One vector is turned by the same rotation once a tick. Each row is the vector after some number of ticks, and that number follows the row.
The counts run from 0 to 344.
[138 135 127 161 140 156 132 114 164 135 156  95  99 149 157 123  63 139
  90 111 116]  319
[109 112 112 161 133 157 132  91 164 145 134 123  78 111 106 165  81  95
 143 147 150]  240
[116 107 114 163 123 127 117 151 117  57 164 134 166 104 115 108 125 115
  79  97 114]  284
[132 132 129 141 133 152 146 127 144 125 142  90  72 137 157 117  54 169
 101 128 124]  102
[146 149 137  99 108 166 106 107 171  90 139 114  98 124 136 124  84 127
  73 142 106]  40
[ 88  92 120 137  94 133 168 100 121  99 103 129 139  80  77 141 124 113
 125 141 146]  145
[138 110  94 144  88 125 107 112 117  71 123 133 143 142  90 145 131  75
  90 137 135]  272
[127 115 115 173 157 155 119 140 158 132 186  99  86 129 145 117  70 129
 115 123 122]  313
[ 90 105 105 193 148 143 183 136 124 116 138 119 149 130  91 140 111 108
 116 115 114]  297
[131  99  97 145  95 122  98 130 109  61 144 137 146 135  95 125 138  85
  91 132 137]  276
[ 91 100  95 172 128 150 196 150 107 124 145 108 114 120  97 119 109 118
 128 161 119]  84
[140 155 126 106  93 161 120  94 163  85 117 114 114 143 130 132  87 123
  68 140 106]  43
[151 126  95 135 112 123  90 140 106  91 142 104  74 161 129 136  84 114
 104 143 158]  185
[144 161 135 119 116 154  90 104 164  83 121 110 112 134 127 158  83 112
  70 110 124]  258
[128  98 105 124  83 127 117 147 107  62 156 124 139 113 107  97 144 113
  86 158 120]  62
[148 124 122 132  97 147 152  83 137 136 108  94  86 176 125 136  73 141
  97 145 136]  111
[139 117 100 119  72 145 130 103 122  83 116 127 135 145  96 124 135  93
  85 168 115]  54
[168  85 108 134  83 135 100  76 155 119 140 125 111 159 117 118 114 103
  98 146 132]  336
[163  76 115 113  68 114 107  88 128 101 131 117  97 136 126 110 107 134
  98 146 153]  122
[157  93 115 126  73 130 125  75 128 124 113 105  87 162 120 123 101 126
 101 156 150]  117
[141 135 126 133 112 150 159  94 139 134 110  85  83 163 141 130  64 149
  92 136 128]  108
[141 136 131 137 121 155 154  94 141 132 118  89  88 164 141 128  65 156
  92 133 123]  107
[145 155 132 108  89 167 124  93 160  88 112 115 115 145 123 131  99 127
  62 148 110]  44
[160  84 125 119  82 131  87  94 156  82 161 131 132 123 131  99 129 127
  74 125 122]  343
[144 124 122 111 114 171  92 108 183 111 165 111  77 114 144 117  85 120
 103 161 128]  34
[135 100 123 166  92 107 147  97  97  93 102 111 145 167 110 139  98 132
  78  95 136]  202
[ 95  91 135 135  83 126 172  89 123  91 102 123 147  84  81 137 122 133
 104 124 133]  141
[146 151 126 103  81 162 134  90 152  82 100 116 126 146 112 134 109 115
  67 155 101]  47
[ 99  89 144 170 133 154 160 124 164 121 169 114 145  85 123 105 101 156
 113  98 108]  9
[112  56 128 172 123 132 139 129 147 109 187 120 141  93 126  87 117 138
 107 113 124]  3
[ 79 102 115 139 120 138 130 155 125  87 156 127 101  50 104 132 101 123
 137 148 153]  155
[ 94  97 145 169 139 161 168 114 167 126 159 108 136  96 121 107  97 150
 109 106 106]  11
[146 130  85 139 111 126 100 138 106 100 133 105  76 159 122 140  84 105
 107 152 153]  183
[125 151  90 143 124 144 127 130 114 113 114 100  77 157 115 164  79  98
 114 159 144]  177
[112 111 103 154 140 146 136 154 134 126 172  96  70 122 137  99  76 149
 130 146 136]  95
[151 125  97 138 110 120  85 145 106  84 145 101  83 156 131 131  79 117
  99 140 152]  186
[144 155 129 106  90 164 124  97 159  84 113 117 123 146 119 133 101 119
  68 145 106]  45
[102  93  89 191 153 153 155 148 134 145 176 111 103 127 108 129  95  98
 139 141 131]  305
[141 155 129 106  86 160 130  91 153  83 108 117 130 148 113 136 101 115
  70 145 104]  46
[137 155 115 133  97 143 111  92 141  75 101 129 132 159 105 164 104  99
  74 123 120]  264
[139 140 109 136  86 139 115  97 129  83 107 134 138 157  92 159 113  78
  82 130 123]  267
[130 128 126 142 137 151 142 131 142 128 151  84  71 136 151 111  57 163
 101 128 130]  101
[135 126 113 129 128 154  80 112 176 116 155 122  74 110 129 152  75  97
 120 146 151]  248
[158 124 102 139 111 119  83 138 106  83 143 101  81 158 136 130  83 116
  90 128 154]  187
[126  66 109 167  90 102 156  97  95 105 119 118 144 150  95 132 121 114
 108 111 150]  208
[137 141 123 126 126 154  76 112 171  93 149 114  87 116 133 147  79 111
  95 132 140]  252
[119 155  91 146 124 149 136 131 113 110 111 101  75 153 113 168  72 103
 121 157 143]  176
